One turning vector, and how many ticks it has turned:
The counts run from 0 to 503.
[  5  -8 -24 -32  -2 -36 -10   8  19 -14 -46   8   2   8  -9  35  22  12
   7  25  -9  13   7  30  -7   0  19 -25  10  -3 -44  -2  33 -18  45   5
 -31  -2  -8  31  40   2  18  22  10 -31 -25   3  -4  -1  50 -37 -18]
323
[-18   6 -45  -7   8 -23  -9   1  17 -17 -17 -24  13  -9  -2 -12  -7  -6
  50  -6 -12  25  22  33 -11 -13  -9 -43   9  38 -22  -3  21 -19  -6  17
  11 -25 -28 -31  21  -2  13  16 -23 -23 -26  -6  27 -13  38  -2 -42]
155
[-29   8 -43  11  12 -12   0   6  -8 -27  -6  -2 -11  30   2 -21   8 -19
  38  26   0   8  10  49 -10 -42 -15 -60   1  24 -26   0  19 -24  -2  23
 -19 -43 -22  -2  34 -11  -1  10  -2 -32 -29  -8   7 -25  24 -17 -10]
310
[  8  -6 -34  -9 -11 -23  -3   7  -6 -36 -12   0 -25  21   1   6  59  -9
  34  36   6  22  21  40  14 -35 -11 -28 -12 -10  -5   6  36 -27  -7   8
 -29 -29 -23  -5  34   1  12  27  -2 -29  -7 -20  -7 -22  39 -30 -17]
169
[ -9  -9 -24  19  -7  -9  10   6 -32   4   4 -24 -13  32 -12 -10   2 -14
  36  47 -21  21   9  31 -21 -20  -7 -59   2  37 -19   0  25 -11   1  -5
 -13 -21 -22 -36  24 -15   6  27  -4 -33 -25 -24  27 -35   8  10   7]
424
[  5 -20 -38  -5 -27 -31 -20  16 -13 -17 -18  -7  -9  55 -11   3  17   8
  19  15  12   9  21  34  13   9  -9 -20 -28  27 -31  -3  29  -7  15   0
 -30 -11 -13  10  43  -9  32  10 -10 -25 -32  -9  29 -28  18 -43 -15]
36
[  9   2 -46   3  12 -43   1   7 -11 -13 -24 -25  -3  -9 -16   2  12 -11
  44  12 -16  52  26  16 -17   0 -10 -42  14  19 -18  -9  37 -32 -14  -4
  -5 -16 -20 -48  28  -8  24  19   1 -37 -20 -24  20 -13   7   3 -30]
286
[-10   8 -48  28  -6 -30  28  -8 -11   0   2 -28 -11  -3 -12 -15  -3  10
  60  14 -20  33   4   6 -14   6 -15 -26  -3  31  -5  -2  30 -12 -19 -17
 -22 -22 -32 -51  11  -4   3  37   0 -17  -3 -25  32 -18  26  10 -14]
267
[ 59 -16  12  21 -28 -30   7  -7  -7  13  -8 -31   7  27  -6  20  28  35
  22  35 -40  32  -7  12  13  26   3   2  -3  35 -20  11  31  -4   5 -30
 -11 -30 -17   1  19  -5  19  41  -4 -35  -5 -10   8 -29   3 -14  12]
394
[  7 -33 -13 -38   0 -39  -3  -2  11 -11 -35 -12   4   5 -12  24  22  12
  27  12  -8  21  22  40  -8   2  23 -31   5  13 -21   3  31 -24  30  17
   2 -12 -15  -8  26  13  28  36  -9 -23 -28  -8  22  -5  50 -13 -43]
25
[ 51   7  -1  23  -6 -52   3 -15  -1  31 -18  -6  24  26  -9  28  -6  33
  31  15 -29  25 -19  -1  16  16  18   2   5  34 -28   4  50 -43  22 -15
   2 -46 -13  -1  16  -7  11  29 -10 -39 -17  11   3 -15  -7 -10  17]
235
[ -6  13 -45   1  12 -53   3 -29   4  -4 -27  18   4  24  -7  16 -19   4
  28  -9  23  35  32   8   0   3   9 -22 -29  25 -36 -19  48 -33  18  -9
 -34 -12  -1  12  29   3  31   2  -3 -24 -45   6  31  -5   9 -15   2]
60
[ 14  25  -6  -6  26 -44  -2 -42  18   8 -20  19  18  17   5  18  -5  25
  20   8  -5  21  -8   9  13  -5  28 -18  -5  19 -41   4  37 -31  44   2
  -6 -25  -4  30  19  12   7  26 -17 -44 -41  20   0  -2  26  -6  -1]
208
[ 18 -13  17  26 -22  -8  10  -5  12   2   4 -50   3  18  17   0  32  30
  49  38 -48  27  -1  22   0  -3  -3 -11   7  32 -43  -3  16   1 -21 -22
  -5 -36  -7   0  18   3  14  21 -16 -33  -4 -10   7 -25  42   1 -17]
412
[ 13 -18 -31  -7  -4 -37 -28   8  -1 -25 -30  -3   8  45 -10   6  10   3
  21  10  19   6  25  39  12  -2  -5 -33 -17  27 -40   2  31 -14   0  15
   2 -37 -16  14  29 -14  30  -6 -15 -33 -49  -9  15 -27  -4 -30 -17]
35
[ 26   6  -3  13   9 -27  29 -10 -22  27   7 -19   5   9  -1   5  13   8
  28  40 -43  33 -16  23  -7  -6  17 -32  17  44 -20  11  17 -17  19 -13
 -16 -36 -24 -32  28 -16 -17  54  -5 -32  -4 -23   5 -30 -13  15  18]
258
[  0  27 -23 -10  30 -50  18 -44  20   8 -23  16   8  13   9  22   7  24
  21   1  -1  32   0   6  -6 -10  34 -18 -20  12 -23   1  38 -25  43   8
 -33 -12 -11  17  21  18   3  35  -4 -25 -35  11   4   8  38  -5   6]
207
[-18  10 -36   1  23 -18  15 -10   2   1 -18   7  -5  12 -21  15  35  12
  24  28  -7   7   0  38 -16 -27  14 -46   9 -11 -24  12  29 -20  32  19
 -30  -9 -23  -7  27  14  10  33  15 -22  -9  -4  -4   1  70 -19 -14]
459
[  0  10 -45  19 -15 -14  -2  14   2 -43 -17 -30  -3  13  10 -17  30   0
  44  21 -13  19  19  41  10 -11 -34 -34  -1  24 -20  -9   9  -3 -35  -9
 -13 -32 -29 -17  24 -16   0  -1  -9 -31   0 -18   1 -33  24 -34 -27]
151
[  6  33 -23  38  10 -44  11 -27 -10  25  -6  -9  12  12  -3  -5 -27  16
  35  -1 -13  40   4  -3  -1   1   0 -28  -3  58 -30   0  26 -24   7 -27
 -12 -32 -19 -16  16 -11 -17  25  -6 -40 -29  -7  22 -28 -21   8  14]
242
[ 10 -10 -23  20 -21 -50  11 -15  -6  33  -7 -21   5   7 -17   4 -27  38
  33  -5 -18  33   3  -2  -8  40  15   6 -11  50 -22   1  33 -19  13 -17
 -20 -18 -27 -10  19   8   7  36 -10 -12 -26   4  43 -15   3  -4  -3]
383
[  0  39 -23  37   8 -24  37 -37  13  13  14 -28  15  13   4 -16   1  43
  50   7 -34  36 -12   1  -5  -4   0 -12 -17  43 -16  -4  18  -2 -13  -8
 -21 -30 -33 -17   1  17 -13  43 -11 -20   5  -5  13 -21  38   7   3]
249
[ 27   3 -19  15  16 -47  25 -14 -25  13 -15 -17  -4  -3 -18  14  20   0
  23  25 -38  51   1  12 -16  -2   9 -31  19  29 -14   5  30 -15  12 -24
 -22 -11 -20 -36  16 -18  11  60   6 -34 -13 -31  12 -31  -7  17  13]
259
[ 10 -11 -28 -20   1 -25   1  -8   5  -7   0  13 -24  32  -2   7  42   8
  24  35   1  19   2  36   5 -27  29 -17 -17   0 -11   6  24 -35  31  24
 -32 -30 -19  10  33  16  13  32 -13 -18  -9  -6  -2 -12  57 -29 -12]
187
[ 26  24 -24  34 -18 -41   2 -14  -7   8  10 -10  -9  36  10 -19   4  33
  31  18 -14  28  -2   4  20  12 -21  -7 -29  46 -18   6  17 -10  -1 -30
 -24 -51 -27   7  22  -9 -18  34 -15 -24   2  -9   0 -46 -16 -26  21]
378
[  3 -15 -21  -7 -17 -21 -23  33 -10 -21 -25  -9 -16  26   5   1  17 -19
  20  43 -20  15   3  44   5 -11  -8 -42  18  10 -34 -10  17 -16  10   4
 -22 -35  -8  14  51 -18  17   4  -1 -39 -25 -17  -4 -21  12 -32 -19]
307
[ -2  18  -6  31   6 -29  26 -22   9  29   8 -34  12   8   0 -10 -10  33
  42  16 -39  23  -8   5 -11  -2  18 -19  -5  54 -19  18  23 -19   6 -10
 -13 -34 -44 -25   3  10 -15  41 -19 -21  -8   2  17 -19  27   9  -4]
250
[ -5  34 -44  -3  29 -27   3 -23   1 -19 -17  27 -10  32  -5  -3  39  -1
  25   8  18  15  11  31   9 -44   6 -52  -7  -4 -24   7  31 -26  18  19
 -17 -39 -17   3  17   0  -3  17   5 -35 -20  -3  -8 -13  34 -28   1]
328
[-12  19 -36   5  33 -21   4 -23  17  -4 -34  -1  11  12 -14  16  31   9
  32  18  -9   6   7  28   0 -35  24 -48  15   1 -35   7  38 -27  15  27
  -1 -27 -13 -11   7  11  13  22  10 -29 -17   5  -1   5  49 -17 -20]
460
[ 18   9 -20  32 -35 -31  16 -11   5  24  -4 -15  -7  21   1   6   2  45
  35  26 -22  20 -17  -6  -8  32   7  17 -16  28 -23  -6  27 -12  19 -25
 -53 -24 -14  17  29  18  14  27  10 -14  -6   7   4  -1  38 -27   7]
89
[ 20 -29  -4  -2   6 -29  10  -6 -13   9 -10 -31   4   5 -18  32  19  -6
  36  33 -48  42   7  20 -15   1  18 -20  27  14 -17   7  36 -29   5  -8
   0 -15 -14 -38  23  -5  29  38 -11 -34 -19 -19  19 -23   9  23  -7]
417
[ -2  25 -60   4  15 -36   3   7 -12 -19 -27  29 -23  15  -6  -2  19 -23
  31  21   9  27   3  23   3 -40   2 -39  -5  -4  -9  -8  28 -41  11   9
 -46 -22 -21   4  36   1 -10  27   7 -24 -22 -14  -8   2  31 -30  -6]
467
[ -8  -3 -36 -16  -3 -34 -25  11   4 -26 -26   5   4  15   3   3  -9 -11
  37  -7   7  20  28  33   2  -6  -9 -42 -13  30 -41 -16  32 -23   4   6
  -6 -30 -15   9  33 -13  14  -5 -10 -44 -46   2  20 -13  14 -30 -33]
174
[-20  -3 -35 -19   8 -21   4   4  15   4  -6  -1 -18   9  -9   4  14  -1
  29  26 -13  12   0  41 -21 -26  28 -42  -4  10 -15   1  22 -28  36  34
 -39 -10 -26   1  37  21   5  32  -7 -14 -19   3  18   0  74 -21 -24]
319
[ -2  12 -33   6  28 -12  12  -8  -3 -21 -20 -17  -5  17  -5  12  45 -12
  38  34 -17  18  12  29  -9 -49   1 -59   6  -6 -26  -1  30 -14  -1   7
 -16 -24  -8 -25  13  -5  12  20  16 -39  -9 -26  -9 -14  36  -1  -4]
441
[ 26  -1 -11   6 -13 -32 -16  -4  -9 -14  -5   7  -6  54  11   7  31  18
  16  37   5   9   1  27  31  -9  -1 -10 -26  11 -34   3  42 -25  20  -2
 -18 -44  -9  28  37   6  23  -4 -12 -35 -26  11 -11 -26  14 -27   5]
54
